In the data rows, the value 128 means zero.
Here are some points, one per row:
[100 106 144 138 147 132  97 104 126 166 170 127 126 152 175  97 134  90
 112  83  82  99 148 108 123 217 116 172  81 170 163 187 130 130  74 173
 165 140 123 159 171 125 212 158  75 141 155 151 112 113 131 131 141 103
  87 121 114  84 116 110 106 148 121 147]
[111 162 167 178 179 112 112  87 124  75 117 110 149 116 164 133 136 158
  98  76 109 106 154 122 122 170 132  90 161 154  85 170 120 143 167 169
 113 144  73 136 182 126 114  80 169 143 167 124 112  93 132 145 163 131
  96 137 176 147 170 113 132  52 113  76]
[119 114  78 127 139 121 193 177 126 116 115  84 177 146 144 142 140 116
  88 149 138  89 145 145 120 147 125 120 140 127 148 141  94 198  60 148
 115 106 185 182  84 138  67 133 147  50 130  99 112 122 136  78 152  88
 138 154  95 153 100 140  99 119  74 127]
[163 119 171  49 108 160 129 169 129 102  83 145 145 161 159 111 169 103
 112 139 106 142  87 109  85 141 121  79 122 102 133 153 173 156 121 144
 117 101 136 112  97  91 146 141 201 161  85 100 108 140 169 160 139 197
  78  83 141 165  89 146 122 187 112 106]
[ 75  76 146 109 107  81  59 171 141 156  80 143 151 126 175 125 136 157
  94  94 213 124 102 134 144 138 149  63 163 103 117  99  98  79 131 145
 156  92 105 119  87 109 126 172 111 142 142 185 111 137 106 153 102  93
 151 125  75 134 170 120 124 122 148 131]
[104 165 210 157 141 127 120  95 160  93 159 130 125 153 108 120 126 171
 171 162 186 193 165 112 123 156 110  82  75 106 162 163 112 126 174  92
 140 128 138 164 185 132 193 159 152  50  93 136 145 130 107 128 154  80
 102 128 130 156 111 126 104 138 117 109]
[128  74  44 102 150 125 127 103  54 164 158 125 152 146  80 120 124 147
 155  93 168  74 111  61 154 107 131  74  93 116 108 114 125 103 122  93
 125 123 107 146 167 120 116 177 151 164  82 123 173 145 197 142 103 112
 121 126 155 136 153 152 101  80 133 127]
[147 119 163 139  94 168 135 110 139 107 151  61 125 165  66 113 165 105
 114 145 128 160  90 199 104 128 120 135 195 116 146 140 138 145 124 144
 122 112 117 110 111 127 115 226 125 108 185 114 119 161 155 157  82 190
  91 176 165 100 153 157  92  97 130 180]
[194 159 153 137 165 204 105 175 134 129 103 192 120  67 175 101 115 176
 164 104  89 127 165 135 145 202 122 110  97  98 116 166 115 123 156 104
 128 146 129 153 152 129 107 147 106 144 101  94 106 143 108 129  91 131
 169 195 112  81 103 129  91  80 101 160]
[ 99 186  86 125 118  89 151 152 102 138 105 146  81 151 127 139 165 170
 185 151 126 108 144 182 154 133  82 158 132 154 161 118 163 197 140 205
 122 162 115 105  85  82 150 162 155 148  96 157  81 170 143 116 149 120
 156 154 158 155 144 179 122 131 159 117]
[ 94 148 132 132 164 131 115  99 218  99 125 133  67 140 155 119 112 156
 113 133 113  95 129 135 144 150 119 162 129  65 152 141  83  83  90 153
  89 130 106 131 175 129  87  74  79 120  80 138 147 128 178 208 159 119
 118 138 173 165 117 136 125 158 109 181]
[142 125 166 125 146  79 144 124 139 102 134 137 166 193 133 101 182 103
 119 164  86 185 153 118  82  88 132 153 125 109  63  36 180 172 105 133
 133 139 140 165 149 116 135 125 131 176 114 124 125 147 153 162 138 116
 159 168  68 117 156 161 126 100 120 181]
[143 212 173 102  62 121 104 119  56  89 158 138 124  65 132 110 121 133
 107 107 107 134 141  86 168  64  84 177 210  84 124 142 117 123  94 129
 239 139 126 139  98 182 117 131  87 131  93 162 188 134 133 109 154 120
 111 107 128 139 122 128  96 127  86  86]
[128 111 125 188 119 103  60 114 110 155 101 107 118 127 110 220 150 133
 169 157 119 149 131 127 146 133 172 111 126  80 150 105 133 131 123 122
 128 183 214 125  92 119 120 145  86 132 107 102 114  47 209 145  97 148
 138  89 145  97 115  60 148 115 130 103]
[177 100 140 177  88 119 145  97 125 130 117 118 184 103 107 181 110  88
 181  90 186 131 127 106 157 134 184 184 174 142 165 141 136 127 140 139
 111 109 130  79 184 103 124 111 136 167 119 157 111 119 138 152 101 107
 148 155  72 160  43 164 153 160 131 122]
[158 143 109 113 114 111 102 109 130  92  84 153 163 192 115 129 130 104
 168 120  22 102  21  98 129 126  98 150 123 128 116 144 122 110 156  93
 163  94 108  46  92 117 144 119  89  48 122 142 173  97  84 101  98  66
 156 136 150 148 128 122 161  76 109 122]
[138 116  53 142 121 159  48  90 136  91 164 115 146 121 141  87 146 116
 150 159 156 109 151 160  63 135 133 179 104 118 124 139 116 116 133 141
 205 118 113  96 108  88  84 123 201 145 144  81 194 127  97 146  93  86
 178  88 113 164 153  78 117 148 154 126]
[179 138 160 128 122 157 130 165 148 155  99 127  90 165  90 162 172 131
 157  92 178  81 134 151 131 131 137 123  82 180 129  85 109  98 125 133
 208  71  58 154 128 170 123  99 106 121 143  84 167  97 185  83 143 164
 163  89  88 153 149 139 156 111 168 127]
[ 87  97 104  89 127 144 169 167 145 126 167  82 129  97  96 179  91  87
 162 138  65 159 137 161 174 143 133  62 142 120  73 148 137 155 142 144
 175 146 126 125 157  99 127  66 137 102 124 188 124 154 120  86 121 171
 139 128  96 135 181 118 111 171 107 152]
[ 58 165 122  88 107  96 103 136 127 152 150 159 166 138 122 171 141  58
 149  73 129 129 116 179 119 102 157 109 103  91 138 145 114 112 104  46
  93 181 106 132 137 160 108 144 141 170 180  82 110 129  73 124 190 147
 165 119 149 133  74 140 126 128 160 129]
[116  96 116 159 189 148 107 187  85  93 128 107  88 173  65 128  99 124
  79 155 118 152 131 150 144  77  95 143 100 139 143 142 172 114 150 147
  80 125  92 136  81 142 127 119 159 149 138 190 159  89 112 129 156 162
 142 164  74 123  81  82 100 156  90 114]
[155  99 113 155 139 127 170  96 119 134 127 101 101 112 165 175  94  73
 105 108 184 155  95 120  70 108  76  96 144 141  95 113 130 123 136 141
 153 119 136 119 125  96 121 115  69 143  54  99 109 124 106 135 166 120
 148 149 156  86  60  83 104 104 231 115]
[156  98  89  85 119 107 130  74 167  84 134 172  65 102 137 129 146 108
 121 148 121 173  70 114 103 140 116 143 141 149 149 138 131 162 160 134
  68 102 172 168 108 181 117 130 164 134 163 173 107 129 187  89 158 124
 149  78  77  94 153 172  99  92 134 137]
[170 166 164  76 151  83 112 102 116  87  80 102 125 136 162 143  76 100
 106 171 123 112 206  87 196 130 108 129 115 154 154 140  89 122 127 115
 103  73 137 165 163 101 121 171 127 161 159 140 162 133 100 107 124 131
 134 129 194  79 153 112 188 156 127 162]
[137 155  66  53 160 104 111 165 132 152 146 132 151  66  86 109 107 113
 123 113 204 136 117 112  68 132 113 159 131 137 163  82 156 151 152  85
 161 150 131 124 138 142 130  91 118  94 153 143  67  99 116 152 121 161
  72 166 155 141 117  93 201 112  91 170]
[137 101 122 190 150 103 118 115 138 163 126 131 122 108 118 181 131 144
 118 157 116 117 116  73  72 127 213 144 102 114 162 120 130  98 112 101
 139 125  82 107  90 124 111 129 107 138 112 114 123 255  99  88 166 150
  79 147 125 111 162 121 159 135 105  78]
[105 101 132 120 101 182 107  93 115 146  82 156 164 168 100  84  85 139
 126 129 169 107 116 156 140 112 199 143 154 190  97  99 106 137 202 131
 126 161 150 101 115 116 111 114  77 145  93  85 114 144 137  90 203  94
 109 105 146  84 162 118 108 178  91 136]
[ 94 123 121 162  50 155 154 134 144 154  79 159  57 141 127 105 163  98
  94 167 123 105 150  96 109 121 108  79 130 152  70 139 206 168 128 134
 117 147 140 116 166 194  83 143 140 125 167 154 121 162 135 117  72 105
 147 149 155 162  95 102 162 159 117 143]
[161  96 147 138 120 135 119 105 142 107 147 132 130 125 164 145 125 197
  88  80 121 104 204 141 149 121 121 118 156 156 157 131 194 114 107  96
  98 145 139 121 113 109 202  77 114  85 141 115 155 152  94 138 118 130
 126  50 168 143 102 140 108  83 115 209]
[163  81 122 155 153  88 133 136  86 192 189 170 115 133 167 110 146 109
 121 138  93 164 117 171 166 119 101 129 122 149 126  46  95  79 145 176
 131 131 153 135 151 147  94 112 176  77 143 132 115 108  76 119 111 176
 114 143 170 144 109 170 103 177  89  83]
[111 158 123 127  98 163 210  62 121 141 126 124 133 141 128 168  84 141
 114  53 150 162 129 112 125 111 114 172  73  92  98 131 131  62 145 137
 127 154 116 149  63 107 114 146 145 120 155 104  44 102 122 150  90 121
 138 112  90 112 151 134 188 152 111 119]
[130 190 115 100 133 122 144 138 144 174  90 139 118 130 182 110 100 151
 156 123 123 144 134 148 104  60 177 153 198 147 139 189 151 111 108 114
  76 133 119 236 133  94 155  97 105 103 135 138 228 112 121 124  55 120
  90 149 134 114 152 121 108 137 165  68]
[110  97  94 135  90 178 159 205 181 137  80  70 166 118 120 116 122 181
 118 171  57 193 127  94 134 113  97 153 132 146 149  84  83 132 127 138
 129 154 118 122 152 162 126 134 162 177 161 143 106 119 120 118 135 108
  82  85 142 144  97 139 109 110 180 116]
[104  89 181  63 188 120 177 116 111 111 168  98 122  90 127  57 122 145
 155 153 138  79 108 158 152 131 137 147 132 126 102 100 119 135  96 101
  94 198 129  84 142 140 118 148 128  71 135 141 115 147 127 104 115 161
 152 106  80 129  93  95 191 129 188  86]
[ 94 129 129 204  88 165 114  91 128 142 147 156 168  82 120  96  97 143
 109 126 135  97 114 140 118 112 121  66  84 108 172 109 117 156 103 121
 119  91 154  84  96 117 127  98 135 155  98 144 177  82 125  94 141 159
 100 171  99  85 173 195 198 149 180 140]
[113 160 138 158 141 109 110 173 132 159 177 124 121  73 104 132 149 155
 101 155  97  87 149 122 133 140  98 175 168  96  72 171 129 114 166 103
  63  35 120 134 179 127 190 150 111 123  91  56  86 101 111 132 140 102
 122  98 115 114 165 119 122 155 131 149]
[149 160 135 107 148 112 195 163 101 136 169 112  83 110 101  82 124 104
 131 160 145 158 104 118 160 128 180 103  77 166 126 143  80 126  98 129
 103 123 180  55  75 161 171  65 105 173 171 124 110 131 102 193 111 118
 164 127 147 166 167 123  83 115 114 102]
These points spread out most along one direction. Take the direction at right angles to it along which they spread out most. Go by this last direction. For each point below, how far along it does it lie, from 0 to 99? 50 is the average, and the first point above lies past it. One standard deviation of the points above along it is 16.
[111 162 167 178 179 112 112  87 124  75 117 110 149 116 164 133 136 158
  98  76 109 106 154 122 122 170 132  90 161 154  85 170 120 143 167 169
 113 144  73 136 182 126 114  80 169 143 167 124 112  93 132 145 163 131
  96 137 176 147 170 113 132  52 113  76] 58
[110  97  94 135  90 178 159 205 181 137  80  70 166 118 120 116 122 181
 118 171  57 193 127  94 134 113  97 153 132 146 149  84  83 132 127 138
 129 154 118 122 152 162 126 134 162 177 161 143 106 119 120 118 135 108
  82  85 142 144  97 139 109 110 180 116] 68
[ 94 123 121 162  50 155 154 134 144 154  79 159  57 141 127 105 163  98
  94 167 123 105 150  96 109 121 108  79 130 152  70 139 206 168 128 134
 117 147 140 116 166 194  83 143 140 125 167 154 121 162 135 117  72 105
 147 149 155 162  95 102 162 159 117 143] 68
[104 165 210 157 141 127 120  95 160  93 159 130 125 153 108 120 126 171
 171 162 186 193 165 112 123 156 110  82  75 106 162 163 112 126 174  92
 140 128 138 164 185 132 193 159 152  50  93 136 145 130 107 128 154  80
 102 128 130 156 111 126 104 138 117 109] 58
[163  81 122 155 153  88 133 136  86 192 189 170 115 133 167 110 146 109
 121 138  93 164 117 171 166 119 101 129 122 149 126  46  95  79 145 176
 131 131 153 135 151 147  94 112 176  77 143 132 115 108  76 119 111 176
 114 143 170 144 109 170 103 177  89  83] 63
[155  99 113 155 139 127 170  96 119 134 127 101 101 112 165 175  94  73
 105 108 184 155  95 120  70 108  76  96 144 141  95 113 130 123 136 141
 153 119 136 119 125  96 121 115  69 143  54  99 109 124 106 135 166 120
 148 149 156  86  60  83 104 104 231 115] 29
[130 190 115 100 133 122 144 138 144 174  90 139 118 130 182 110 100 151
 156 123 123 144 134 148 104  60 177 153 198 147 139 189 151 111 108 114
  76 133 119 236 133  94 155  97 105 103 135 138 228 112 121 124  55 120
  90 149 134 114 152 121 108 137 165  68] 57
[ 58 165 122  88 107  96 103 136 127 152 150 159 166 138 122 171 141  58
 149  73 129 129 116 179 119 102 157 109 103  91 138 145 114 112 104  46
  93 181 106 132 137 160 108 144 141 170 180  82 110 129  73 124 190 147
 165 119 149 133  74 140 126 128 160 129] 36
[194 159 153 137 165 204 105 175 134 129 103 192 120  67 175 101 115 176
 164 104  89 127 165 135 145 202 122 110  97  98 116 166 115 123 156 104
 128 146 129 153 152 129 107 147 106 144 101  94 106 143 108 129  91 131
 169 195 112  81 103 129  91  80 101 160] 57
[147 119 163 139  94 168 135 110 139 107 151  61 125 165  66 113 165 105
 114 145 128 160  90 199 104 128 120 135 195 116 146 140 138 145 124 144
 122 112 117 110 111 127 115 226 125 108 185 114 119 161 155 157  82 190
  91 176 165 100 153 157  92  97 130 180] 68
[105 101 132 120 101 182 107  93 115 146  82 156 164 168 100  84  85 139
 126 129 169 107 116 156 140 112 199 143 154 190  97  99 106 137 202 131
 126 161 150 101 115 116 111 114  77 145  93  85 114 144 137  90 203  94
 109 105 146  84 162 118 108 178  91 136] 29
[111 158 123 127  98 163 210  62 121 141 126 124 133 141 128 168  84 141
 114  53 150 162 129 112 125 111 114 172  73  92  98 131 131  62 145 137
 127 154 116 149  63 107 114 146 145 120 155 104  44 102 122 150  90 121
 138 112  90 112 151 134 188 152 111 119] 33
[170 166 164  76 151  83 112 102 116  87  80 102 125 136 162 143  76 100
 106 171 123 112 206  87 196 130 108 129 115 154 154 140  89 122 127 115
 103  73 137 165 163 101 121 171 127 161 159 140 162 133 100 107 124 131
 134 129 194  79 153 112 188 156 127 162] 58
